In the data rows, the value 128 means zero.
Some points, one per row:
[141 137 156 106 129 168 136 127 105 126 130 153]
[101 111 128 156 138 125  94 105 158  96 100 110]
[122 127 159 124 169 154 120 121 123 127 123 141]
[151 164 126 107 103 133 149 150 104 153 153 165]
[152 143 106 109 103 117 155 153 100 147 153 127]
[158 128 104 112 106 102 157 151 108 155 149 125]
[152 139  98 106  98  99 160 155 104 146 153 128]
[103 121 151 155 160 153 117 110 151 118 118 128]
[145 150 154  98 120 159 146 145  99 142 146 159]
[ 97 110 130 164 133 124 101 101 164 100  99 110]
[156 135  98 101 105 110 148 154 107 147 158 130]
[131 132 161 116 158 156 127 123 111 128 122 145]
Then 19 other points, each followed by its number:
[ 93 107 126 165 140 121 105  95 163 101 101 110] 0
[156 136 104 105 100 108 156 146 109 154 154 134] 1
[153 131 102 105 104 106 151 153 100 152 164 130] 2
[ 96 112 137 160 146 132 101 101 161 101  99 113] 3
[155 141 101 107 108 107 155 151 105 155 154 125] 4
[112 113 142 158 158 141 111 107 162 111 115 121] 5
[105 107 130 165 146 118 100 101 163 106  93 109] 6
[125 137 166 101 137 164 128 126 103 132 130 142] 7
[ 98 107 128 159 133 122 100  99 166 100 100 114] 8
[154 145 106 108 105  99 157 157 112 158 156 124] 9
[149 162 147 102 112 146 150 145 104 150 154 165] 10
[ 98 111 131 163 143 122  96  99 170 100 103 113] 11
[150 132 104 100 107  98 149 149 108 154 156 123] 12
[104 113 127 160 146 130  98 104 166  95 102 112] 13
[101 105 132 167 144 117 101  99 164  91 101 110] 14
[129 136 165 107 131 168 129 131 108 132 131 149] 15
[151 140 103 103 103 104 154 156 101 157 158 132] 16
[ 98 102 127 163 139 128 101  97 157 101  96 110] 17
[110 126 144 157 165 143 107 117 159 110 114 129] 18
Which of these numbered points is nearest to each point below, looking only along the 5 directions in which the first points spread most? Its number follows each.
[129 137 166 108 139 166 129 137 100 128 124 146] > 7
[ 98 113 132 161 138 131  94 100 160  94  98 113] > 13
[154 164 114 106 108 128 153 153 100 156 161 148] > 16
[151 159 134 100 111 144 152 152 106 154 149 164] > 10
[124 123 152 141 165 148 115 116 141 115 117 129] > 18
[ 97 101 128 161 135 118  96 101 164 100  96 111] > 14
[147 156 147 105 118 152 154 151  98 150 144 167] > 10
[122 123 159 136 169 157 127 117 133 121 121 131] > 18
[132 152 163 109 128 172 126 135 100 136 139 153] > 15
[ 94  96 135 157 141 127 101 102 161  99 101 108] > 17
